One vector is turned by the same rotation once a step. Each row is the vector after some number of steps, and that number follows the row.
The counts run from 0 to 265.
[ 22  16  12   9  16   1 -17  -8 -12  10  27  -6  -8  15  30  15  -2  -5
  -6   6  -6   1  -6  14 -13  -5   5  15  17 -10   1   2 -15   9   6  16
  -5  -4 -28   1  15 -25 -19   4  -1 -31   7  11 -12  -9  11 -21  -8  10
   5 -19 -14   8  11 -12   8  -6   0 -12 -11   9   4  25  17 -10   1  -2
  20  -6]
242
[ -1  11   5  -1   3   1  31  -8 -12 -15  -8   5 -18 -22   4  -3   9   3
  10  10  16   0   0  -3  -4   8  17  -9  19 -13  14 -10 -16  -6 -21 -16
   6  -6  15   8 -12   6  12  27   8 -19   4   5  -5  25  -1  18   6 -27
  17 -11   2  -6   4   0  12  18  18  18  -7   0 -20 -16 -32  -3 -21   7
  -1  -1]
190
[-17   1 -14   7 -34 -15   5  10   4  15 -11   9  17  21  17   8   8   8
   8 -19 -15 -10 -24 -10  23  -2 -11  11  -8   3  -2 -16  -7 -18  10  20
  -6  28 -18  13  -7 -18  16   2  -9   6  -4  -3  -6   0   2  -9  10   2
  -1 -12   0   3 -10  17  -7  -3 -13 -14  -6 -12  30   9  12  -8  28  -6
   5 -19]
63
[ -9  11  -7  13 -16   5  30   7 -10 -17 -14 -16  -6 -12 -16  -5  -2  -1
 -14   1  -2   0   6   6  -6 -11 -13 -21  10   3   7  15  -4  10 -15 -12
   5 -19  13   0  -5  19  11  18  -3   5  13   5  -7  22  -3  19   6 -25
  20  17 -23 -22   8  -7   4   0   2   8  -7   3 -21 -17 -24   7  -8  31
 -27  11]
178
[ -1 -20   3 -15  23   6 -21   0  14  -1   8  14   8  -7 -30  -9  -6   1
 -11   4  10   3  10   0   1   5   2  -6 -21   0 -19   5  24   7   7  -3
   1  -8  18   0   7  22  -1 -31  -2  32  -7 -14  19 -20  -2  -1 -18  24
 -12  24  11  10  -9   1 -15   4  -6   3  10   1  -3  -6   4  23 -15 -12
  -3   9]
126
[ 29   9  13   7   9  -5 -13 -14 -12   5  15 -11 -12  17  35   8   1  -2
   9  11  -4  10  -3   7 -20   7   8  17  20  -6  14  -2 -21   3   3   8
  -2   6 -23  -9   9 -18 -22  10  -5 -38  -2  16 -21  -5   9 -17   2   1
   0 -23  -5   7  10  -4  14  -7   8  -9   0   7   0  21   9 -22   9  -6
  19  -7]
244
[-16   0 -13   6 -36 -18   6   3   4  10 -12   9  15  19  19  10   8   8
  14 -16  -8  -6 -26 -15  23  -1  -5  10  -9   4   1 -17  -8 -19   8  15
  -5  34 -16  13 -11 -19  14   8 -10   0  -9  -3  -6   0   4  -2  16  -2
  -2 -16   2   4 -10  20  -3   0  -7 -11  -5 -13  28   9   9 -16  26 -12
   4 -17]
62
[-10  11 -10 -14  30  30 -18   7  21   4  13  -3 -10  -8  15  10  -4 -20
   1   5  -4 -18  10  -2  11  -2   5  18  -8   4 -15  -9   5  18  12   7
 -16 -18   2   3  -1 -16   4 -16  17  10 -11   2  33  -5  -6  15   6   9
  -3  -8  22  -7  -8  -5 -23   0  -7   1 -15  12 -13  -1  32  21 -15  -6
  -9  19]
39
[  4  -1   2 -11  16  -2 -21 -17  10  10  11  13   1   9  27  22   2   4
  17   5   6  -5 -15  -3  -3  12  14  25  -6 -10  -8 -20  -2  -7   3  18
 -18  23 -15   8   2 -31  -3  -7   5 -16 -17  -8   1 -10  11   0  -2  16
 -16 -21  23  14  -4   8   0   0   6  -3   1  -9  19  14  27  -2  -2 -26
  24  -2]
56
[ 19  19   3   6  20  13   3   9  -4  10  23 -10 -14  -2  19   6  -1 -11
  -6   0 -23 -19  11  13  -7  -5  -2  15  23  -6   5   2 -10   9  -1   9
   6 -10 -27  -9  13 -23   3  10  20 -28  16  15   2  12   2 -13  -6  10
  18 -16 -10  -5  23 -31  -2  -1  -9  -3 -12   8   0  17   5   0  -3   9
  27  -6]
10
[ 10  16  -6  -1  11  20   5  27  11  16  13 -11 -16   3   9 -10  -5 -21
   7  -9 -38 -20  29   2  15   4  -6  15  15   9   1  -2  -1  10  14  -2
  14  -7 -16 -10  -1  -8  12   7  20   9   5  15  25   1 -16 -18  15   3
  19  -9   8  -6   8 -16 -30   1 -19  -1  -4   4   3   9   6  12   6  18
   1  -4]
23
[-15  -4  -9   1 -30 -17   1  -3   5   9 -15   8   9  18  24   9   7  11
  21 -11  -3   0 -29 -13  19   6  -1  12 -10   3   2 -19 -10 -18   6  12
 -10  36 -14  11 -14 -18  10   5  -8  -9 -12  -2 -10   1   3  -3  15  -5
  -7 -19  11   8  -9  20   2   0  -1  -9  -2 -14  22   8   9 -19  22 -13
   6 -17]
61
[  8  -2  -5   2 -12   5  -3   3  -2  -7 -18 -24 -12   4  18 -19  -4  -8
  19  -1 -17  13  21  -9   6   6  -2  14   6  22  23   0  -9  18  14 -18
  18  -3  -3 -28 -10   9 -20  10   5  -9 -29  24  -4   1 -14  -8  24 -21
 -11  -8  13  -4  -1  -1  -2 -13   6  -3   6   4 -24  -2   3 -24  17   7
 -20  -7]
261
[ -8 -16  -1  -1  -6 -16  20  -2 -19 -10 -25  17   7 -20  -9 -17   8  31
  24 -10  -6  -6   8 -19  16  -5  -4  -1   6   6  17 -14  -8 -11  -1  -5
  23   7  18  -8  -4  -6   4  12  18   2  -8  -9  -7  32   3  -8 -14  -3
  -2 -13  12  -5  -5   3  13   2   7   2  10 -28  -3  -7 -18 -23   0 -11
  13 -30]
104
[-31   6 -16  -2 -13  11  13   1  11  -3 -18   8  -1  -9  24  13   7   0
  15  -6  17 -10 -29 -13  22  -5  10  12 -12   0   0 -22  -4 -10  -2   8
 -21   5   4  13 -18 -26  18   2   1 -10 -17   0   8  15  -2  28  13 -17
  -9 -22  22  -5 -13  14  -1   7   2  -2 -21  -2  -8 -10  12  -9   5 -14
  -9   0]
47
[ 29   6  18 -11  32   6   1  -9   3   6  27   9 -20  -4  14  -4   2  -6
  12  16   9   0  14   5 -10  29  30   6  18 -30  -2 -13 -10  -4 -10 -12
   3   6   2  12  -3  11  -1  15  13  -7   4   1  12 -13   0 -10   2   3
  12 -17  13  14   2   2 -12  23   6  21   2   2   7  -1 -18  15 -24   3
  18  -2]
200
[ 24  -3  12   7   4 -14  -5  -6   1  12  20  10  13  11 -22   5  -1   6
 -22  -2  -5  -1  -6  17 -19  -1  -3 -12   3 -16 -11  14   5  -9  -8  11
   4  13 -20   8  16   7   9  -5  -9  -3  28 -11 -13  -9  11 -17 -19  26
  12  19 -26  10  17 -11   2   3  -9  -5   9  -5  31  14 -11  13   0   3
  28  -6]
154
[  1  21   4   2  15  14 -27 -10   4   4  26  -8  -9  13  21  24  -5 -18
 -22  14  15   9 -15  16 -13  -5  11   0  -4 -12 -17   8  -5  11   3  15
 -28 -17 -10  16  10  -9 -18 -13 -18 -10   1   7   3 -24   9   6   3   6
  -2  -2 -11   5  -1   2  -4  -2  -3  -5 -24  26  -6  10  22  12  -6   1
 -10  26]
227
[ 18  11  -5  -5  23  22 -13  16  15  13  17 -14 -16   1  12 -11  -8 -21
  10  -1 -31 -11  35  -3   7  14   0  22  12   8  -1  -4   2  20  12  -7
  11  -4 -14 -16  -1  -4  -1   0  25   6  -5  13  24  -9 -12 -15  13   8
   7 -10  15  -2   7 -13 -28  -3 -10   6   4   6  -2   8  14  14  -4  11
   2   7]
25
[-14   0 -13   8 -13  -2 -19  10  -3  -1  -5 -12  20  13  -6   3  -7   5
 -17 -15 -29  -9   7   0   9 -25 -30   2 -11  25  -6  14   8  16  21  23
   0  -8  -7  -3  14 -13  -9 -12  -3  24  -6  -5  -1   1   7  -4  -4  10
  -4  16 -20 -13  -1   1   0 -28 -12 -19  -5  -8   7   9  29   4  12   9
 -19   5]
80
[ 10 -14   6 -15  24  -5  -6   9  -5   6   9  21   8 -11 -21 -20  -1  12
   4  -8 -20 -15  31  -6  14   3  -3   3   0   2  -6  -5  13   2  15   2
  24  -3   8  -2  11   3   2 -11  23  24   2 -12  17   0  -3 -24 -27  27
  -2   1  12   6  -3  -7 -13   7 -10   3  14 -16  15   3  -7   9 -14  -8
  20 -18]
111
[ 17  -3   1  -1  -1   5  -8  -2  -1  -6 -11 -25 -15   8  20 -15  -6  -6
  24   3 -18  13  24  -9  -2  11  -1  17  10  23  24  -2  -8  16  12 -15
  15   0  -5 -30  -4   5 -26   5   7 -11 -26  27  -1  -2  -8 -14  22 -14
 -14  -8  17   1   2  -3  -2 -16   6  -3   9   3 -23   3   4 -22  11   3
 -15  -3]
260
[  2  10   8   5  -4   2 -12 -23  -5  -8   7 -10 -11  12  33  21   2  -6
  -3  18  27  20 -26   8 -20   3  13   7   0  -6   4  -1 -15   2  -6   6
 -27  -3  -8   7  -2 -11 -18   4 -22 -35 -13   9 -17 -10  10  13  13 -16
 -12 -11  -2   4  -2   9  17  -3  17  -4 -15  17 -17   2  10 -15   2  -7
 -12  13]
231
[ 22  10   4   5  10   9 -15  15  -4  15  18 -19 -11  15  15 -10  -7 -14
  -1  -5 -37  -4  29   4   6  -1  -9  16  14  12   4   9  -5  16  22   7
  16 -13 -20 -13  14  -7 -17   1  12  -1   2  20   6 -11  -4 -35   3  11
   7  -8  -4   0  10 -14 -12 -13 -15 -12   0   9   2  22  13  -7   8  13
   6  -7]
255
[  6  20  10  -3  23  12  17  11  -6   8  23  15 -13 -12   2  -2   7  -8
  -7   5  -1 -17  13   9   8   6  13  -3  21 -24 -10  -2  -7  -3  -9   4
   6 -12   4  22   2  -2  16  17  14   2  27  -3  15   5  -3 -10  -8   3
  31 -14  -4  -3   5  -7 -17  28  -9  18 -15   5   5  -2 -19  25 -24  11
  16  -4]
196
[ 33   7   7   2  24   6  -2  -3   2   1  16 -13 -19   1  19  -1  -2  -6
  18   6 -17  -5  16   4 -18  11   8  25  23  -5  18  -6 -11  10  -6  -5
   9   4 -26 -19   3 -15  -6  14  22 -36  -2  17  -5   8   1 -14   8  -2
   7 -17   9   3  21 -17   2  -5   6   3   7   0  -2  13   1 -10  -2  -1
  28  -6]
13
[ 16 -27  11 -17  14 -10 -10  -8   2   0  -7  13   5  -8 -20 -23  -1  16
  23   3   0   9  23 -14   2  19   7   4  -5  -1   4 -11   9  -3   5 -18
  22  14  17 -16  -5  23 -11 -10  14  18 -21  -9   7  -9  -7 -16  -9  12
 -18   5  26  14  -7   7  -7   4   6  12  29 -20   2  -8 -13  -2  -8 -18
   8 -15]
115
[ 18  -2  -2 -13  18  18 -11   1  19   0   2 -19 -20  -1  20  -9  -6 -16
  25   8 -16  -1  30  -6  -4  24   7  24   6  11   9 -12   1  19   6 -21
   1   4  -6 -24 -12   4  -9   1  20  -1 -24  14  18  -5 -11  -2  26  -6
  -7  -9  29   4   3  -3 -17  -5   5  12  12   5 -14  -1  11   5  -3  -2
 -10   8]
28
[ 29  -2  13   5  13   2 -13 -10   1 -12  11 -22  -6   4 -18  -1 -11  -2
  -9  19  -6  14  25  14 -37   8  -7 -11   8   3   3  22   2  23 -10 -13
   7  -6  -2 -17   8  26 -18   2   2   3   1   3 -11 -10   3   0   5  -3
   5  28 -18   0  15 -11   3 -11  11   9  21   0  -6  -3  -8  18 -13  19
  -8  21]
171
[-20  -6  -2  -3   8   1  -1   0   5   4   3  22  16  -9 -29  11  -3   3
 -32  -2  21  -5 -24  10  -1 -20  -2 -19 -19 -11 -20  10  19 -10  -6  13
 -12 -13   7  20   8   4  19 -24 -17  11  20 -19   4   1   6  16 -27  21
  -2  19 -12   1   1  -3   0   8 -10  -2 -12   6   4  -5   1  19  -9  -8
   5   8]
138
[ 17   9   4  11 -21 -13   8  -4 -16   3  -4 -13 -10  18  33  -6   4   0
  17   0  -9  12  -7  -4  -3   2   2  12  16   3  25  -6 -24  -4   3  -2
  10  11 -20 -10  -5  -9 -15  22  -4 -31  -5  23 -22   5   2 -18  14 -18
  -1 -21  -4   6   4   3  13  -5   5  -8  -3   1  -1  13  -5 -34  21   2
   6 -19]
247
